(in the rows, 128 means zero)
Each path below is one point turned by a fixed rotation once a step. After each direction that follows a path, write how fast that rotation turns it, in degrees a step (0 if it stays still).
Each turn is a multiple of 5 degrees from 10 to 175, or 0.
Each row of a path follows its step; steps can be skipped.

step 0: [120 117 141 132 127 132 123 130 120 137 129 129 138 119 124 131 132 131
 125 118 124 135 129 134 127 135 131 122 140 141 129 101 121 139 123 146
 124 123 123 140 139]
step 1: [116 120 125 129 129 142 117 137 133 119 134 138 127 128 136 117 138 125
 130 122 125 130 129 134 125 113 132 140 122 113 126 124 131 132 129 143
 110 126 128 111 136]
step 2: [126 136 123 142 141 135 118 129 142 137 140 140 128 120 125 140 134 123
 138 125 133 117 116 138 136 121 130 122 128 125 135 127 123 142 122 122
 126 139 114 135 122]
step 3: [115 127 132 140 128 126 126 136 134 126 115 139 131 127 126 145 136 129
 143 130 123 157 121 124 120 138 131 130 130 132 121 137 127 128 130 131
 119 121 117 132 129]
step 4: [130 136 128 128 131 135 108 133 136 118 120 135 134 133 137 129 127 122
 134 132 135 125 127 117 118 132 141 136 124 130 144 125 148 132 126 125
 137 126 128 108 116]
step 5: [126 134 136 137 132 112 119 135 141 136 137 128 114 125 141 138 122 128
 120 128 120 123 118 129 144 141 138 122 127 131 122 128 134 123 123 135
 139 117 128 136 116]
step 6: [136 115 128 128 127 114 138 132 138 128 116 123 117 115 116 123 137 141
 131 140 127 132 117 113 122 125 146 129 126 122 136 137 133 122 133 135
 124 115 133 120 130]
step 7: [132 136 121 131 126 120 124 128 140 116 131 121 137 117 124 129 135 126
 125 121 131 112 131 116 135 126 131 116 125 146 130 122 128 111 136 118
 140 135 130 111 135]
step 8: [129 138 135 138 116 125 127 129 125 130 125 119 118 126 133 129 122 132
 125 123 122 132 112 130 123 118 117 106 129 134 119 139 131 121 115 127
 130 117 148 131 142]
step 9: [141 121 126 127 128 125 124 127 118 116 134 128 128 131 102 117 133 141
 115 126 137 134 123 128 118 125 134 124 129 144 132 122 140 138 125 135
 125 137 141 130 129]
step 10: [122 129 120 134 122 135 122 133 121 106 133 129 120 129 120 128 132 115
 116 121 119 120 134 140 148 134 129 132 136 125 124 135 134 116 129 128
 125 140 134 129 145]
Speeds:
[127 129 127 129 128 131 124 126 131 125 130 126 127 125 132 129 125 127
 125 125 127 125 132 130 130 124 124 124 128 125 131 132 132 127 132 127
 131 128 125 129 126]  125
[130 129 131 132 127 127 131 126 129 128 128 133 127 123 130 131 122 129
 130 130 127 128 129 134 130 133 126 127 132 128 128 127 126 131 129 127
 130 126 131 127 133]  135
[126 129 127 129 125 128 128 133 129 129 129 131 127 129 127 126 130 125
 128 130 132 130 129 128 124 126 125 128 132 125 128 130 127 124 133 132
 130 121 132 131 128]  145

step 0: [132 118 127 126 135 111 122 131 142 128 117 144 129 129 131 122 132 121
 139 121 124 119 141 119 136 125 128 126 140 125 122 126 125 120 135 134
 128 125 134 125 139]
step 1: [136 138 127 119 135 117 121 120 130 130 133 120 118 130 137 138 123 135
 120 129 124 129 148 134 134 132 133 119 129 116 136 128 138 121 135 117
 128 125 117 129 136]
step 2: [126 125 126 130 136 150 131 125 128 120 143 130 118 123 114 130 118 149
 127 130 131 139 134 127 127 124 126 125 123 124 126 143 136 128 120 130
 131 133 125 129 130]
step 3: [125 126 116 132 122 134 140 138 124 118 122 128 132 131 111 128 123 121
 120 131 144 127 128 139 125 142 119 128 125 130 124 121 129 133 129 143
 130 132 129 135 115]
step 4: [136 138 131 140 109 127 121 131 128 140 119 125 128 140 126 131 138 124
 133 120 128 128 121 133 123 128 140 130 124 143 116 117 124 133 123 131
 140 120 130 132 124]
step 5: [121 127 138 114 128 125 125 124 144 138 131 137 128 131 146 125 120 127
 139 121 121 130 111 129 128 126 129 118 133 131 126 128 122 128 132 136
 119 116 138 129 132]
step 6: [124 133 117 117 136 127 121 124 114 123 133 114 132 120 150 134 124 129
 127 131 123 136 123 121 138 130 128 130 137 120 132 125 119 125 127 126
 116 137 115 128 129]
step 7: [127 117 126 126 130 138 127 125 122 122 121 131 123 119 124 110 133 131
 133 138 127 129 137 118 117 123 137 139 123 118 130 136 124 129 123 129
 135 146 116 124 133]
step 8: [124 122 136 133 123 120 129 138 132 118 120 134 130 127 117 127 128 121
 118 118 143 111 148 125 125 137 127 129 111 120 130 129 122 123 132 123
 124 125 131 127 125]
step 9: [131 133 134 140 122 126 135 127 127 147 144 118 128 139 128 140 125 131
 126 122 123 122 134 132 125 129 132 124 118 124 129 125 137 125 123 119
 137 115 134 116 119]
step 10: [119 122 123 125 128 136 142 130 137 130 145 136 127 131 120 143 128 126
 132 135 121 136 108 126 127 115 120 116 130 136 136 134 127 131 133 130
 127 126 133 128 125]
Speeds:
[129 128 127 121 132 127 128 130 127 125 127 129 131 129 129 129 128 133
 130 131 129 130 129 127 128 127 136 132 130 126 129 126 129 126 132 127
 126 127 127 127 133]  65
[124 126 129 125 126 128 129 125 124 131 132 126 129 128 132 129 127 136
 125 130 131 124 126 128 131 126 126 126 129 127 124 131 131 125 127 128
 126 127 130 128 126]  95
[129 135 125 129 130 126 129 128 127 132 127 121 129 131 128 131 130 128
 122 127 126 125 128 127 130 132 128 132 127 126 128 127 128 128 132 130
 126 132 127 129 129]  140
[129 125 124 129 130 125 128 124 128 129 131 129 131 128 125 131 133 126
 131 129 128 124 132 125 128 125 128 128 125 125 133 132 128 124 131 126
 129 128 130 124 126]  40

step 0: [124 136 127 126 119 122 121 129 121 137 119 121 140 125 133 128 133 134
 133 122 120 131 135 136 125 131 125 131 130 130 128 148 119 131 105 134
 138 138 115 128 131]
step 1: [127 146 127 119 120 124 114 118 125 124 129 122 135 141 132 131 128 135
 131 126 123 126 132 142 140 135 122 128 124 140 142 123 124 115 132 130
 136 135 124 124 114]
step 2: [125 135 130 133 131 137 130 125 133 135 108 123 137 119 139 127 119 124
 128 132 129 124 131 142 140 138 126 133 124 127 131 121 119 114 121 115
 133 136 113 131 135]
step 3: [125 144 129 125 124 142 131 134 133 130 134 133 125 132 125 126 117 133
 119 130 135 124 126 152 111 140 127 128 128 126 144 123 121 120 127 131
 129 132 125 132 129]
step 4: [120 144 136 117 130 135 119 132 123 140 115 129 120 126 130 121 117 123
 128 120 122 135 128 128 117 119 115 122 124 123 134 137 129 120 124 127
 131 138 117 126 143]
step 5: [130 136 135 120 123 127 109 125 126 130 137 140 125 128 135 127 134 138
 125 124 127 137 134 141 131 134 123 116 126 124 140 142 114 129 117 124
 141 133 133 136 128]
step 6: [111 132 139 134 127 139 116 116 123 133 126 130 135 126 135 128 115 138
 131 119 117 132 139 132 143 127 124 128 123 130 133 128 131 123 141 127
 140 135 121 135 122]
step 7: [121 136 116 140 124 131 129 123 129 141 134 128 130 120 149 134 125 138
 132 122 132 125 129 137 124 143 130 123 121 117 129 120 117 120 121 130
 130 140 123 141 127]
step 8: [124 145 138 125 123 137 130 123 134 145 121 138 133 134 129 132 125 141
 118 124 122 118 117 127 121 133 120 124 133 126 140 119 138 120 133 132
 122 143 125 132 127]
step 9: [126 134 126 116 129 131 116 124 115 142 119 139 126 120 131 122 132 138
 132 142 128 128 126 128 119 124 129 114 128 119 133 118 120 123 119 114
 127 135 122 134 136]
step 10: [132 131 146 132 118 147 125 123 113 134 128 143 130 134 126 131 133 137
 128 130 134 136 141 130 121 129 122 124 139 135 138 125 122 131 130 132
 141 135 129 133 130]
Speeds:
[128 128 131 126 130 125 122 124 125 127 130 129 129 129 129 130 131 128
 129 133 130 126 131 127 132 122 127 129 129 133 130 131 125 127 127 122
 126 130 131 127 128]  85
[127 130 124 129 130 128 129 122 128 125 126 125 128 128 126 132 132 130
 127 129 124 123 129 128 130 131 131 133 126 123 131 125 129 127 128 129
 127 133 129 126 131]  60
[131 125 130 125 130 128 126 126 131 125 125 132 129 125 126 124 129 130
 125 131 125 130 127 129 134 131 131 124 128 127 129 126 131 126 128 124
 131 124 127 130 127]  100

step 0: [118 121 130 137 123 125 126 119 129 132 123 135 130 122 137 120 131 134
 138 129 131 126 136 135 122 123 136 109 118 110 125 120 135 128 115 142
 144 128 119 140 136]
step 1: [121 114 117 132 112 129 127 130 119 136 124 138 121 119 121 129 126 119
 125 125 126 123 122 137 124 119 127 131 123 125 143 126 106 133 121 123
 123 120 149 123 133]
step 2: [142 126 122 124 134 109 128 116 133 148 123 124 129 118 118 133 126 138
 118 134 137 142 122 135 134 128 139 126 131 134 123 134 117 130 135 125
 127 130 117 131 144]
step 3: [125 144 133 117 119 132 121 124 129 127 115 121 120 135 123 120 107 131
 126 120 128 132 144 126 129 125 121 132 149 130 137 117 125 120 137 127
 132 135 134 118 136]
step 4: [136 129 134 132 127 135 141 117 117 112 127 146 133 130 124 135 122 121
 127 138 129 132 128 132 134 138 118 121 133 135 125 130 138 141 129 135
 125 123 110 109 134]
step 5: [108 135 130 122 144 125 131 122 131 134 133 134 111 132 132 127 132 116
 137 137 135 130 139 130 129 136 122 121 119 120 127 108 133 136 117 116
 126 134 130 130 121]
step 6: [122 121 131 132 112 117 137 130 120 125 130 142 124 133 137 126 134 135
 121 116 132 124 117 131 120 132 141 128 124 124 134 108 126 128 123 137
 131 108 120 144 133]
step 7: [121 125 128 119 128 114 125 129 127 142 141 128 122 127 114 131 114 125
 121 124 131 125 116 128 130 118 122 147 117 137 145 138 118 126 113 122
 122 128 126 124 126]
step 8: [150 127 128 109 139 122 122 117 119 140 123 127 131 136 128 124 125 138
 128 116 122 134 132 127 124 118 136 129 130 143 116 121 136 117 126 132
 134 133 120 129 139]
step 9: [118 128 128 129 123 150 119 112 126 119 115 134 134 139 131 124 108 128
 127 139 120 122 130 131 118 122 119 140 131 128 134 130 140 118 131 118
 129 127 128 120 129]
step 10: [135 119 113 132 140 130 136 117 120 122 122 137 121 130 135 140 142 121
 122 139 118 131 130 133 131 145 126 133 126 139 117 122 126 135 132 124
 117 129 118 122 111]
Speeds:
[126 127 130 128 125 127 126 130 126 129 131 130 126 128 127 126 129 129
 125 126 133 129 130 127 127 126 129 127 117 129 125 130 128 124 124 130
 131 125 130 128 127]  55
[128 129 130 130 124 127 132 130 131 129 123 128 123 128 132 127 127 132
 131 128 125 128 129 125 128 125 129 126 127 131 129 125 133 125 130 127
 133 130 131 131 130]  130
